In the data rows, the value 128 means zero.
Here are some points:
array([148, 142, 144, 117, 171, 135, 168, 115, 147, 140, 125, 085, 094, 143, 112, 148, 109, 134, 113, 149, 149, 090, 104, 113, 132, 122, 152, 110, 123, 125, 124, 135])
array([149, 122, 121, 137, 180, 176, 117, 148, 161, 069, 144, 045, 129, 160, 151, 114, 119, 154, 151, 131, 116, 098, 108, 134, 120, 111, 154, 147, 105, 134, 149, 150])
array([122, 109, 152, 129, 144, 152, 133, 175, 122, 156, 120, 080, 119, 107, 163, 146, 170, 155, 103, 161, 103, 071, 128, 102, 160, 133, 151, 159, 106, 092, 111, 170])
array([121, 123, 099, 138, 121, 134, 163, 129, 154, 119, 093, 156, 154, 163, 124, 145, 130, 108, 135, 137, 138, 121, 115, 103, 105, 100, 160, 109, 116, 143, 133, 093])
array([149, 128, 099, 119, 073, 141, 098, 089, 111, 115, 091, 130, 186, 098, 157, 141, 101, 149, 098, 151, 097, 198, 155, 151, 080, 191, 118, 110, 141, 107, 099, 082])
array([158, 126, 096, 126, 129, 085, 112, 094, 127, 117, 119, 153, 130, 109, 110, 122, 086, 144, 120, 161, 163, 108, 113, 122, 139, 146, 159, 113, 123, 118, 165, 139])
array([160, 113, 098, 129, 174, 124, 136, 167, 156, 115, 167, 124, 116, 125, 122, 148, 142, 134, 125, 161, 118, 130, 171, 124, 114, 108, 146, 125, 125, 145, 151, 115])
array([163, 159, 115, 166, 054, 088, 151, 134, 099, 142, 159, 161, 126, 120, 098, 116, 067, 147, 141, 111, 095, 126, 135, 154, 102, 126, 147, 135, 154, 091, 133, 147])
array([104, 148, 140, 147, 113, 135, 124, 174, 155, 140, 145, 086, 092, 154, 110, 138, 127, 138, 154, 123, 147, 118, 168, 082, 115, 140, 161, 132, 112, 129, 125, 166])
array([124, 143, 110, 123, 136, 099, 132, 138, 100, 132, 115, 172, 161, 163, 090, 146, 150, 136, 115, 148, 130, 131, 135, 154, 133, 145, 151, 133, 141, 111, 146, 084])
array([098, 106, 149, 104, 121, 123, 149, 100, 123, 133, 141, 150, 135, 148, 107, 101, 110, 134, 102, 123, 160, 105, 135, 140, 104, 138, 099, 149, 091, 131, 133, 090])
array([139, 127, 095, 130, 100, 137, 139, 116, 140, 124, 126, 156, 193, 141, 133, 115, 088, 162, 142, 121, 106, 175, 146, 132, 079, 105, 132, 159, 109, 145, 104, 116])
array([162, 161, 164, 168, 050, 094, 130, 168, 131, 173, 136, 113, 111, 127, 093, 063, 102, 116, 141, 162, 083, 166, 060, 159, 148, 084, 154, 159, 162, 111, 107, 150])
array([107, 119, 159, 178, 153, 181, 047, 154, 107, 103, 158, 050, 092, 145, 113, 163, 189, 129, 121, 127, 130, 135, 119, 084, 137, 100, 139, 141, 117, 173, 138, 208])
array([112, 097, 134, 108, 110, 124, 121, 136, 131, 129, 099, 124, 099, 107, 158, 141, 132, 105, 146, 120, 129, 147, 116, 129, 157, 140, 121, 143, 126, 136, 153, 107])
array([105, 123, 163, 158, 153, 146, 089, 140, 162, 123, 157, 072, 079, 150, 151, 107, 155, 111, 094, 117, 113, 082, 169, 131, 171, 135, 128, 153, 115, 156, 141, 126])
array([116, 140, 100, 112, 115, 097, 164, 154, 119, 101, 150, 103, 111, 138, 123, 159, 160, 119, 131, 153, 126, 132, 148, 148, 093, 084, 127, 115, 132, 085, 151, 134])
array([148, 139, 140, 170, 119, 090, 139, 130, 126, 124, 099, 119, 115, 111, 159, 134, 095, 113, 136, 121, 159, 114, 150, 127, 100, 156, 092, 108, 148, 124, 105, 133])
array([136, 145, 117, 132, 118, 121, 148, 075, 130, 141, 130, 125, 183, 102, 141, 158, 146, 155, 154, 117, 118, 151, 160, 107, 091, 170, 121, 124, 100, 131, 123, 074])
array([141, 157, 112, 127, 101, 129, 157, 098, 169, 118, 097, 163, 128, 132, 119, 164, 110, 108, 123, 118, 164, 143, 145, 138, 109, 116, 150, 160, 127, 120, 160, 097])
array([107, 139, 155, 142, 145, 157, 104, 120, 131, 128, 114, 116, 152, 115, 115, 158, 160, 097, 159, 126, 111, 144, 113, 163, 139, 143, 077, 144, 123, 102, 133, 068])
array([112, 157, 138, 129, 114, 094, 094, 160, 126, 166, 084, 091, 128, 084, 140, 082, 105, 124, 130, 090, 127, 123, 068, 095, 131, 096, 162, 116, 171, 132, 141, 197])
array([124, 159, 150, 133, 110, 160, 086, 112, 112, 117, 118, 083, 099, 154, 135, 145, 122, 118, 106, 089, 157, 118, 123, 113, 126, 099, 117, 114, 102, 148, 102, 188])
array([127, 103, 156, 126, 165, 122, 117, 162, 166, 086, 159, 057, 077, 139, 148, 107, 160, 118, 103, 142, 165, 108, 131, 111, 149, 113, 146, 165, 129, 090, 143, 121])
array([137, 113, 099, 094, 138, 136, 165, 160, 124, 085, 106, 083, 111, 100, 113, 115, 130, 156, 135, 133, 165, 096, 168, 099, 110, 139, 149, 116, 098, 123, 141, 117])
array([116, 147, 137, 126, 143, 173, 061, 159, 154, 107, 122, 105, 099, 125, 139, 110, 133, 106, 146, 130, 133, 120, 145, 125, 122, 109, 117, 090, 128, 175, 138, 159])
array([157, 112, 139, 121, 094, 114, 083, 140, 120, 133, 169, 156, 139, 110, 092, 035, 091, 114, 151, 125, 137, 114, 110, 122, 101, 126, 180, 162, 132, 111, 124, 172])
array([113, 138, 109, 068, 165, 157, 147, 119, 138, 096, 091, 127, 102, 099, 120, 142, 120, 119, 106, 099, 118, 128, 145, 149, 099, 105, 112, 159, 156, 117, 155, 102])
array([103, 162, 119, 155, 177, 120, 107, 129, 114, 096, 180, 094, 116, 107, 151, 105, 154, 150, 152, 133, 154, 117, 137, 098, 136, 127, 098, 166, 154, 166, 133, 181])
array([147, 089, 124, 176, 099, 142, 112, 114, 127, 108, 103, 161, 146, 156, 106, 168, 095, 130, 155, 153, 152, 144, 139, 111, 118, 174, 112, 149, 135, 099, 129, 093])
array([121, 114, 133, 075, 119, 122, 173, 100, 162, 125, 120, 115, 160, 105, 103, 170, 106, 141, 117, 104, 113, 113, 157, 142, 144, 138, 101, 126, 120, 099, 117, 116])
array([144, 148, 140, 168, 130, 152, 067, 171, 138, 115, 186, 130, 081, 115, 117, 107, 149, 104, 146, 158, 141, 116, 129, 082, 174, 103, 159, 111, 097, 179, 116, 178])
array([151, 125, 102, 092, 133, 151, 151, 108, 148, 134, 136, 114, 090, 114, 121, 133, 129, 118, 102, 104, 144, 086, 103, 161, 134, 096, 117, 141, 143, 110, 115, 085])
array([128, 128, 141, 133, 070, 125, 145, 122, 094, 158, 114, 175, 140, 099, 121, 110, 065, 158, 105, 145, 153, 117, 102, 145, 087, 109, 156, 138, 123, 097, 160, 087])
array([154, 145, 140, 104, 137, 122, 166, 151, 114, 155, 117, 117, 126, 124, 105, 102, 113, 127, 123, 128, 100, 114, 171, 124, 103, 150, 093, 124, 091, 147, 139, 089])
array([117, 113, 142, 128, 144, 105, 133, 124, 106, 158, 097, 125, 154, 103, 119, 104, 155, 097, 143, 115, 104, 172, 143, 108, 099, 157, 102, 143, 107, 140, 127, 107])
array([118, 149, 138, 118, 160, 117, 117, 148, 112, 131, 127, 107, 116, 099, 123, 166, 111, 103, 115, 146, 151, 125, 158, 153, 121, 141, 156, 115, 153, 097, 103, 130])
array([114, 105, 158, 180, 115, 145, 116, 071, 104, 126, 125, 160, 135, 104, 099, 116, 109, 112, 130, 113, 156, 192, 164, 116, 124, 200, 113, 144, 107, 106, 150, 095])
array([154, 097, 134, 151, 144, 110, 132, 088, 113, 162, 128, 134, 153, 135, 127, 117, 112, 160, 126, 143, 104, 176, 120, 143, 087, 120, 132, 123, 132, 124, 107, 105])
array([148, 137, 121, 119, 166, 124, 112, 128, 122, 105, 119, 054, 106, 115, 137, 162, 150, 105, 132, 139, 100, 111, 133, 136, 129, 142, 131, 142, 133, 149, 146, 129])
array([121, 152, 149, 071, 134, 143, 144, 149, 109, 123, 141, 097, 128, 129, 156, 121, 155, 137, 101, 152, 128, 126, 140, 136, 095, 086, 135, 094, 127, 095, 103, 117])
array([131, 136, 121, 142, 131, 148, 163, 131, 098, 130, 144, 173, 134, 111, 144, 123, 116, 124, 149, 157, 153, 165, 123, 108, 114, 106, 088, 160, 100, 130, 114, 089])
array([125, 114, 122, 160, 131, 111, 137, 091, 112, 170, 125, 145, 162, 146, 090, 136, 111, 124, 149, 094, 143, 182, 135, 169, 109, 161, 130, 159, 131, 144, 125, 128])
24 more points follow, each with its number after it:
array([144, 130, 158, 134, 175, 155, 141, 164, 110, 147, 127, 081, 109, 128, 145, 153, 147, 096, 115, 118, 155, 116, 108, 133, 163, 120, 117, 160, 157, 137, 152, 130]) 0
array([150, 106, 098, 156, 056, 076, 171, 143, 119, 107, 149, 144, 166, 102, 113, 096, 071, 129, 120, 102, 140, 136, 130, 137, 107, 106, 150, 134, 157, 129, 127, 127]) 1
array([157, 116, 106, 111, 100, 111, 110, 137, 141, 152, 155, 159, 131, 120, 111, 128, 100, 128, 108, 123, 100, 090, 096, 119, 153, 144, 159, 129, 142, 089, 155, 116]) 2
array([116, 144, 135, 094, 087, 100, 097, 063, 143, 112, 113, 123, 163, 130, 142, 136, 088, 098, 167, 122, 153, 191, 105, 127, 140, 160, 103, 110, 117, 148, 124, 109]) 3
array([120, 097, 119, 073, 128, 137, 135, 103, 133, 138, 090, 117, 143, 103, 148, 088, 091, 108, 088, 137, 101, 144, 099, 113, 085, 142, 142, 131, 102, 089, 133, 161]) 4
array([125, 142, 138, 144, 181, 162, 130, 176, 139, 134, 137, 089, 066, 142, 139, 137, 185, 095, 128, 134, 121, 132, 134, 097, 182, 115, 139, 148, 120, 134, 114, 136]) 5
array([153, 152, 164, 101, 141, 135, 165, 159, 150, 083, 146, 091, 088, 121, 148, 145, 123, 100, 097, 130, 112, 103, 118, 153, 144, 118, 139, 132, 100, 132, 106, 148]) 6
array([112, 141, 124, 175, 147, 127, 076, 124, 104, 125, 160, 043, 091, 099, 171, 149, 163, 159, 114, 107, 134, 106, 145, 087, 176, 101, 157, 152, 141, 130, 137, 202]) 7
array([093, 133, 141, 117, 137, 118, 145, 139, 136, 164, 139, 133, 133, 101, 111, 143, 155, 164, 104, 109, 134, 112, 093, 154, 141, 143, 133, 150, 162, 108, 106, 084]) 8
array([112, 121, 136, 075, 131, 139, 145, 102, 098, 110, 086, 172, 116, 160, 104, 105, 097, 157, 123, 109, 112, 165, 120, 140, 141, 124, 107, 136, 148, 145, 149, 119]) 9
array([112, 115, 138, 106, 132, 128, 122, 119, 108, 112, 146, 164, 142, 150, 135, 146, 116, 161, 140, 161, 158, 142, 084, 154, 136, 083, 120, 153, 126, 146, 111, 108]) 10
array([155, 138, 120, 115, 102, 146, 139, 148, 131, 139, 100, 134, 124, 102, 131, 109, 081, 103, 141, 157, 113, 149, 104, 141, 134, 096, 142, 142, 140, 087, 101, 147]) 11
array([146, 132, 147, 071, 163, 151, 142, 105, 109, 128, 093, 119, 144, 147, 108, 110, 095, 115, 100, 135, 128, 103, 105, 145, 089, 153, 160, 130, 161, 121, 133, 091]) 12
array([143, 116, 159, 146, 153, 119, 112, 172, 132, 116, 164, 100, 101, 144, 138, 096, 127, 107, 115, 133, 126, 066, 094, 113, 101, 131, 152, 081, 094, 165, 156, 196]) 13
array([159, 151, 166, 141, 184, 186, 045, 157, 063, 033, 203, 132, 128, 112, 159, 129, 173, 138, 139, 118, 147, 150, 124, 132, 194, 116, 092, 145, 139, 209, 121, 209]) 14
array([112, 157, 133, 133, 117, 127, 135, 107, 127, 139, 089, 159, 140, 144, 140, 124, 099, 140, 140, 126, 105, 146, 153, 133, 142, 088, 122, 107, 097, 149, 156, 100]) 15
array([144, 140, 125, 148, 125, 149, 064, 147, 098, 066, 159, 101, 096, 140, 119, 159, 183, 149, 094, 106, 120, 138, 114, 121, 172, 102, 157, 133, 154, 168, 128, 211]) 16
array([113, 107, 116, 104, 088, 126, 131, 130, 143, 163, 159, 133, 171, 155, 124, 082, 092, 157, 098, 106, 137, 163, 073, 126, 119, 128, 170, 104, 109, 082, 143, 149]) 17
array([113, 089, 146, 188, 149, 131, 126, 118, 152, 148, 145, 177, 120, 161, 117, 108, 128, 154, 165, 156, 111, 177, 106, 166, 116, 124, 128, 111, 149, 152, 100, 077]) 18
array([107, 109, 109, 139, 068, 096, 149, 122, 116, 123, 159, 179, 168, 157, 108, 117, 074, 133, 105, 155, 150, 174, 076, 132, 135, 096, 110, 100, 169, 125, 138, 108]) 19
array([108, 132, 103, 125, 129, 139, 108, 117, 104, 161, 123, 058, 107, 110, 105, 104, 127, 139, 109, 080, 137, 068, 137, 104, 142, 112, 175, 140, 141, 156, 139, 149]) 20
array([135, 148, 150, 159, 168, 167, 103, 125, 143, 079, 175, 067, 073, 145, 142, 148, 150, 121, 107, 120, 132, 108, 117, 148, 138, 148, 143, 157, 125, 136, 109, 119]) 21
array([100, 101, 154, 127, 108, 128, 127, 122, 156, 128, 119, 150, 126, 162, 139, 157, 139, 163, 131, 126, 114, 144, 157, 145, 100, 141, 094, 111, 130, 132, 151, 117]) 22
array([104, 141, 135, 083, 154, 151, 151, 087, 150, 100, 151, 165, 097, 150, 110, 129, 161, 153, 139, 140, 129, 148, 119, 111, 103, 106, 095, 111, 140, 143, 104, 137]) 23
Which three of these numbered points are nearest to each point below, ignoring the direction in which the first points spread most? Their numbers follow each, nearest first.
array([173, 132, 105, 142, 050, 083, 152, 079, 097, 172, 099, 118, 186, 130, 145, 132, 122, 121, 110, 129, 130, 183, 125, 127, 140, 163, 087, 094, 117, 149, 158, 083]) > 3 15 7
array([125, 101, 131, 165, 124, 120, 122, 127, 101, 139, 116, 135, 127, 111, 118, 160, 115, 119, 112, 148, 156, 122, 106, 144, 133, 171, 096, 108, 138, 144, 146, 089]) > 0 21 22
array([120, 121, 163, 148, 147, 141, 109, 143, 138, 103, 100, 128, 128, 096, 106, 118, 123, 140, 169, 153, 126, 141, 112, 153, 148, 112, 138, 116, 156, 119, 117, 073]) > 18 5 10
array([147, 117, 122, 136, 124, 108, 139, 106, 104, 136, 113, 149, 116, 156, 132, 126, 095, 111, 120, 127, 108, 124, 102, 154, 114, 124, 141, 129, 116, 115, 163, 124]) > 13 15 2
array([147, 126, 129, 179, 131, 122, 146, 105, 145, 108, 122, 164, 125, 143, 092, 130, 102, 137, 114, 125, 148, 137, 114, 137, 079, 148, 130, 151, 130, 101, 122, 124]) > 21 13 22
array([118, 107, 117, 072, 162, 114, 127, 105, 147, 109, 136, 116, 126, 151, 122, 114, 146, 119, 152, 104, 098, 123, 109, 115, 133, 142, 119, 114, 134, 092, 106, 136]) > 23 9 4
array([159, 174, 132, 145, 187, 153, 048, 148, 111, 064, 193, 145, 129, 108, 149, 123, 145, 100, 105, 085, 106, 153, 161, 075, 177, 101, 151, 108, 118, 177, 068, 189]) > 14 16 5
array([151, 138, 153, 079, 164, 156, 124, 133, 128, 155, 108, 110, 139, 129, 125, 114, 149, 121, 109, 138, 147, 137, 146, 159, 096, 144, 152, 139, 117, 106, 144, 080]) > 12 0 5
array([139, 149, 159, 121, 173, 128, 113, 097, 117, 149, 147, 094, 104, 118, 121, 129, 127, 095, 107, 138, 154, 092, 129, 145, 125, 094, 128, 151, 153, 101, 107, 096]) > 0 21 12
array([101, 133, 131, 060, 126, 157, 134, 157, 124, 129, 138, 123, 138, 118, 095, 162, 148, 162, 119, 105, 121, 121, 122, 153, 153, 115, 152, 150, 101, 112, 099, 147]) > 8 6 10
array([115, 095, 104, 144, 113, 086, 124, 129, 131, 135, 117, 154, 183, 121, 155, 120, 139, 155, 119, 151, 113, 188, 153, 158, 097, 167, 131, 135, 102, 142, 145, 095]) > 22 15 5
array([095, 152, 162, 108, 120, 101, 136, 146, 121, 112, 132, 147, 107, 160, 132, 116, 129, 123, 138, 139, 118, 158, 170, 168, 096, 145, 105, 140, 124, 139, 150, 087]) > 22 15 5
array([152, 156, 113, 174, 128, 188, 089, 165, 129, 099, 196, 118, 065, 147, 136, 145, 168, 142, 094, 097, 116, 143, 131, 099, 159, 117, 181, 105, 107, 203, 102, 185]) > 16 21 5
array([112, 159, 151, 083, 132, 143, 072, 151, 114, 118, 137, 113, 167, 140, 094, 065, 096, 144, 096, 104, 110, 100, 120, 095, 117, 149, 134, 136, 173, 151, 118, 177]) > 12 9 20
array([158, 163, 093, 094, 160, 127, 144, 107, 149, 112, 134, 135, 130, 138, 153, 127, 158, 104, 112, 152, 122, 084, 115, 111, 141, 133, 140, 137, 129, 097, 141, 133]) > 2 6 5
array([107, 157, 112, 077, 145, 127, 105, 107, 109, 115, 121, 148, 169, 097, 109, 090, 136, 110, 146, 168, 107, 125, 141, 123, 087, 123, 111, 127, 128, 109, 149, 165]) > 4 23 11
array([161, 122, 166, 111, 157, 137, 170, 136, 126, 129, 103, 077, 123, 156, 121, 134, 172, 163, 135, 106, 154, 128, 147, 107, 161, 100, 138, 142, 138, 132, 148, 101]) > 0 5 9
array([099, 117, 101, 075, 166, 115, 121, 150, 140, 111, 118, 066, 131, 163, 163, 152, 116, 147, 125, 116, 097, 078, 130, 116, 115, 120, 141, 165, 124, 118, 137, 149]) > 12 4 22
array([147, 109, 128, 165, 068, 086, 144, 148, 123, 124, 113, 130, 140, 148, 087, 076, 066, 107, 104, 104, 110, 144, 109, 175, 093, 108, 126, 156, 152, 141, 150, 087]) > 1 13 19
array([128, 135, 133, 173, 125, 095, 084, 080, 095, 106, 109, 140, 166, 121, 143, 134, 111, 136, 134, 104, 132, 191, 152, 118, 137, 183, 086, 113, 155, 160, 119, 102]) > 3 7 16
array([125, 102, 139, 096, 098, 117, 147, 138, 105, 153, 150, 129, 130, 113, 111, 152, 108, 140, 163, 123, 130, 150, 101, 150, 106, 093, 145, 144, 128, 145, 112, 091]) > 10 8 11
array([144, 128, 112, 144, 137, 145, 063, 143, 112, 096, 175, 151, 095, 115, 117, 148, 165, 149, 094, 125, 136, 138, 109, 124, 157, 097, 159, 125, 148, 203, 083, 174]) > 16 10 14
array([153, 125, 153, 113, 161, 101, 167, 103, 170, 092, 095, 092, 097, 135, 114, 149, 119, 120, 106, 142, 139, 125, 150, 122, 100, 124, 125, 150, 138, 093, 139, 148]) > 6 12 21
array([105, 114, 138, 172, 182, 182, 055, 141, 128, 111, 139, 100, 121, 162, 118, 119, 151, 125, 098, 096, 138, 166, 163, 121, 160, 098, 158, 109, 156, 157, 105, 192]) > 16 22 9
Here are 24 other points, each followed by its number:
array([137, 114, 115, 154, 093, 124, 163, 091, 126, 149, 092, 160, 111, 153, 113, 150, 145, 139, 117, 115, 134, 154, 095, 123, 086, 123, 108, 155, 149, 108, 125, 080]) 0
array([150, 109, 138, 113, 166, 165, 124, 163, 140, 083, 130, 104, 124, 163, 144, 145, 172, 111, 095, 099, 162, 120, 104, 129, 175, 114, 141, 131, 109, 099, 098, 159]) 1
array([108, 098, 098, 070, 093, 101, 172, 101, 100, 133, 136, 158, 183, 120, 093, 098, 134, 123, 148, 120, 132, 126, 124, 148, 099, 086, 153, 091, 100, 126, 110, 130]) 2
array([147, 127, 118, 131, 124, 129, 125, 084, 115, 121, 093, 153, 146, 140, 145, 164, 151, 122, 164, 105, 127, 115, 158, 110, 150, 123, 096, 160, 093, 120, 119, 109]) 3
array([136, 141, 143, 158, 097, 101, 131, 102, 138, 121, 149, 124, 115, 157, 158, 136, 137, 131, 142, 144, 137, 133, 118, 168, 109, 113, 128, 125, 137, 111, 104, 074]) 4
array([114, 120, 149, 164, 126, 141, 083, 194, 088, 057, 145, 142, 123, 115, 147, 168, 145, 129, 121, 132, 108, 111, 114, 099, 172, 113, 118, 147, 106, 166, 106, 153]) 5
array([102, 109, 102, 115, 116, 136, 131, 138, 099, 159, 120, 179, 187, 135, 098, 091, 072, 093, 115, 109, 106, 142, 130, 102, 127, 118, 155, 127, 140, 086, 115, 166]) 6
array([156, 121, 094, 076, 114, 137, 141, 119, 135, 123, 147, 134, 121, 119, 155, 154, 156, 115, 103, 132, 144, 136, 124, 157, 148, 155, 152, 138, 091, 096, 162, 086]) 7
array([163, 123, 108, 146, 059, 081, 128, 116, 142, 144, 104, 169, 144, 161, 126, 143, 106, 100, 138, 139, 096, 167, 129, 152, 130, 202, 141, 153, 165, 158, 141, 094]) 8
array([131, 149, 144, 147, 129, 117, 127, 105, 149, 157, 150, 177, 147, 102, 122, 134, 137, 116, 140, 131, 126, 193, 114, 168, 148, 184, 122, 093, 142, 157, 100, 118]) 9
array([142, 089, 142, 159, 133, 136, 095, 114, 118, 166, 134, 130, 135, 158, 125, 159, 129, 114, 113, 106, 113, 157, 105, 115, 123, 167, 082, 133, 154, 134, 101, 070]) 10
array([121, 115, 119, 180, 081, 095, 128, 133, 085, 108, 112, 119, 150, 130, 138, 128, 105, 160, 139, 110, 141, 137, 154, 119, 109, 142, 102, 146, 133, 161, 147, 127]) 11
array([135, 094, 115, 187, 074, 126, 132, 139, 105, 140, 147, 150, 172, 109, 143, 137, 074, 145, 129, 150, 144, 139, 093, 148, 131, 135, 130, 102, 100, 095, 123, 120]) 12
array([109, 162, 133, 168, 176, 145, 104, 183, 115, 053, 129, 103, 108, 147, 116, 101, 170, 106, 137, 142, 160, 104, 148, 114, 154, 096, 144, 128, 158, 199, 085, 169]) 13
array([126, 144, 148, 140, 110, 146, 109, 145, 153, 134, 128, 125, 079, 115, 097, 154, 105, 128, 092, 148, 158, 124, 149, 119, 158, 080, 119, 099, 096, 164, 149, 204]) 14
array([147, 128, 128, 105, 150, 153, 173, 114, 115, 102, 094, 119, 145, 124, 126, 167, 126, 106, 164, 154, 139, 130, 113, 139, 121, 152, 119, 096, 103, 144, 108, 097]) 15
array([109, 114, 121, 129, 160, 135, 149, 166, 164, 134, 138, 073, 088, 150, 153, 118, 130, 124, 155, 114, 140, 128, 165, 098, 118, 112, 138, 162, 116, 160, 110, 139]) 16
array([132, 122, 127, 200, 120, 137, 179, 105, 111, 128, 132, 179, 167, 103, 143, 112, 096, 103, 144, 097, 151, 151, 121, 117, 079, 103, 105, 108, 109, 145, 141, 118]) 17
array([144, 126, 123, 140, 129, 164, 111, 180, 117, 142, 163, 064, 081, 113, 109, 131, 146, 130, 153, 138, 128, 073, 153, 149, 143, 127, 153, 133, 140, 099, 147, 161]) 18
array([107, 161, 133, 129, 158, 101, 123, 111, 148, 157, 108, 142, 132, 108, 148, 114, 109, 134, 115, 160, 152, 105, 080, 125, 147, 095, 118, 106, 145, 095, 163, 165]) 19
array([099, 143, 123, 144, 118, 122, 063, 134, 091, 067, 145, 116, 110, 103, 164, 164, 147, 126, 141, 095, 160, 128, 143, 108, 150, 130, 124, 106, 117, 134, 101, 171]) 20
array([154, 156, 162, 114, 174, 139, 151, 096, 138, 109, 115, 101, 140, 117, 138, 162, 162, 155, 113, 143, 113, 079, 144, 153, 122, 137, 152, 101, 118, 145, 159, 113]) 21
array([099, 146, 141, 125, 132, 106, 115, 159, 127, 091, 152, 095, 084, 116, 139, 167, 171, 158, 122, 129, 149, 135, 112, 099, 119, 112, 102, 106, 097, 091, 160, 129]) 22
array([132, 109, 154, 178, 151, 137, 131, 099, 111, 148, 119, 159, 114, 124, 128, 119, 159, 143, 141, 143, 127, 180, 134, 109, 105, 123, 084, 143, 133, 131, 130, 074]) 23
The same question for these:
array([100, 136, 100, 067, 148, 129, 150, 128, 123, 132, 124, 123, 127, 106, 133, 116, 121, 099, 155, 151, 137, 142, 109, 147, 136, 128, 149, 121, 128, 143, 112, 103]) > 15 2 16
array([142, 127, 157, 098, 127, 098, 117, 124, 136, 102, 132, 153, 116, 163, 160, 126, 107, 117, 163, 141, 160, 131, 162, 148, 139, 127, 102, 097, 143, 102, 116, 134]) > 4 20 3
array([159, 114, 149, 134, 124, 084, 139, 122, 156, 156, 098, 134, 137, 117, 122, 048, 110, 134, 116, 138, 132, 117, 105, 152, 144, 116, 153, 150, 154, 100, 157, 124]) > 19 18 4
array([133, 124, 135, 079, 141, 147, 122, 110, 145, 108, 101, 094, 120, 130, 147, 126, 179, 103, 160, 121, 107, 078, 129, 133, 145, 098, 112, 165, 122, 144, 105, 142]) > 3 15 16
array([115, 115, 106, 093, 143, 105, 163, 122, 159, 151, 147, 162, 106, 154, 119, 113, 093, 096, 136, 118, 142, 107, 125, 109, 092, 092, 142, 146, 123, 128, 110, 086]) > 16 0 2
array([117, 140, 095, 145, 129, 116, 163, 137, 163, 122, 148, 159, 143, 131, 127, 161, 128, 132, 165, 133, 099, 141, 127, 149, 134, 124, 093, 110, 133, 119, 162, 136]) > 22 9 4
array([150, 112, 096, 144, 122, 098, 109, 147, 132, 170, 121, 174, 201, 113, 119, 124, 102, 116, 137, 129, 134, 166, 124, 117, 096, 102, 134, 112, 117, 083, 101, 160]) > 6 12 19
array([105, 128, 100, 087, 148, 146, 169, 122, 168, 149, 134, 082, 129, 117, 105, 107, 168, 113, 138, 137, 135, 094, 128, 123, 166, 106, 149, 116, 103, 118, 105, 125]) > 2 15 16
array([128, 125, 143, 114, 152, 132, 146, 127, 144, 106, 088, 124, 096, 146, 146, 112, 128, 157, 123, 112, 150, 118, 098, 101, 130, 098, 094, 139, 154, 152, 137, 091]) > 0 23 16
array([099, 130, 152, 155, 159, 131, 089, 154, 103, 078, 151, 088, 118, 100, 107, 127, 161, 115, 129, 119, 144, 106, 127, 086, 138, 100, 158, 139, 142, 172, 089, 199]) > 13 20 11
array([120, 151, 102, 071, 112, 105, 150, 120, 112, 106, 129, 100, 138, 109, 130, 163, 161, 131, 137, 124, 134, 105, 152, 133, 131, 143, 102, 109, 157, 083, 115, 097]) > 22 7 18
array([105, 139, 111, 084, 110, 126, 114, 133, 110, 117, 149, 123, 150, 147, 151, 152, 121, 109, 148, 103, 163, 157, 163, 103, 115, 168, 109, 165, 129, 136, 126, 081]) > 16 20 3
array([161, 122, 154, 063, 132, 159, 177, 132, 151, 152, 143, 096, 095, 160, 103, 110, 136, 153, 104, 129, 136, 139, 117, 132, 135, 113, 114, 120, 116, 097, 101, 109]) > 1 0 7
array([123, 162, 128, 095, 104, 090, 106, 165, 135, 112, 169, 119, 147, 093, 089, 085, 080, 109, 164, 163, 111, 126, 094, 135, 089, 089, 150, 138, 129, 121, 095, 169]) > 2 6 12
array([150, 123, 110, 094, 146, 127, 175, 113, 142, 127, 131, 105, 134, 148, 148, 165, 116, 156, 128, 135, 144, 118, 169, 124, 095, 117, 136, 138, 125, 087, 144, 088]) > 16 21 7
array([135, 123, 106, 095, 118, 112, 154, 103, 166, 142, 129, 140, 136, 162, 135, 153, 106, 109, 112, 119, 155, 109, 146, 150, 107, 131, 131, 107, 107, 087, 115, 148]) > 1 7 16
array([148, 102, 155, 159, 185, 188, 109, 168, 088, 100, 116, 080, 082, 125, 110, 101, 165, 111, 114, 126, 158, 101, 139, 087, 175, 102, 126, 113, 099, 130, 086, 176]) > 1 15 23
array([129, 141, 114, 109, 122, 157, 130, 127, 106, 091, 109, 104, 126, 133, 135, 144, 148, 112, 147, 107, 150, 139, 164, 102, 136, 092, 103, 131, 131, 093, 150, 129]) > 3 22 1
array([152, 152, 128, 131, 130, 143, 142, 151, 141, 112, 110, 076, 125, 142, 111, 118, 122, 156, 138, 165, 119, 113, 107, 108, 158, 114, 103, 120, 090, 100, 116, 115]) > 15 22 4
array([128, 104, 124, 096, 130, 113, 140, 083, 103, 119, 130, 164, 141, 138, 143, 146, 169, 162, 171, 125, 131, 134, 164, 109, 117, 110, 130, 145, 157, 160, 138, 108]) > 3 23 16
array([153, 113, 105, 142, 161, 158, 115, 173, 099, 122, 136, 096, 096, 158, 121, 149, 140, 104, 132, 131, 120, 107, 125, 135, 140, 134, 158, 098, 113, 107, 161, 165]) > 18 15 7
array([122, 158, 102, 183, 176, 135, 062, 145, 112, 110, 116, 107, 081, 115, 146, 166, 184, 131, 132, 115, 157, 107, 102, 116, 128, 125, 119, 149, 120, 173, 095, 187]) > 20 3 0
array([095, 096, 142, 163, 150, 144, 161, 099, 129, 115, 112, 154, 143, 134, 131, 166, 094, 151, 153, 148, 124, 145, 125, 155, 131, 165, 153, 130, 117, 160, 147, 131]) > 15 16 21
array([153, 103, 135, 157, 099, 118, 154, 161, 133, 108, 156, 119, 177, 128, 120, 113, 060, 099, 118, 110, 121, 120, 110, 152, 144, 146, 118, 130, 151, 103, 143, 139]) > 12 18 6
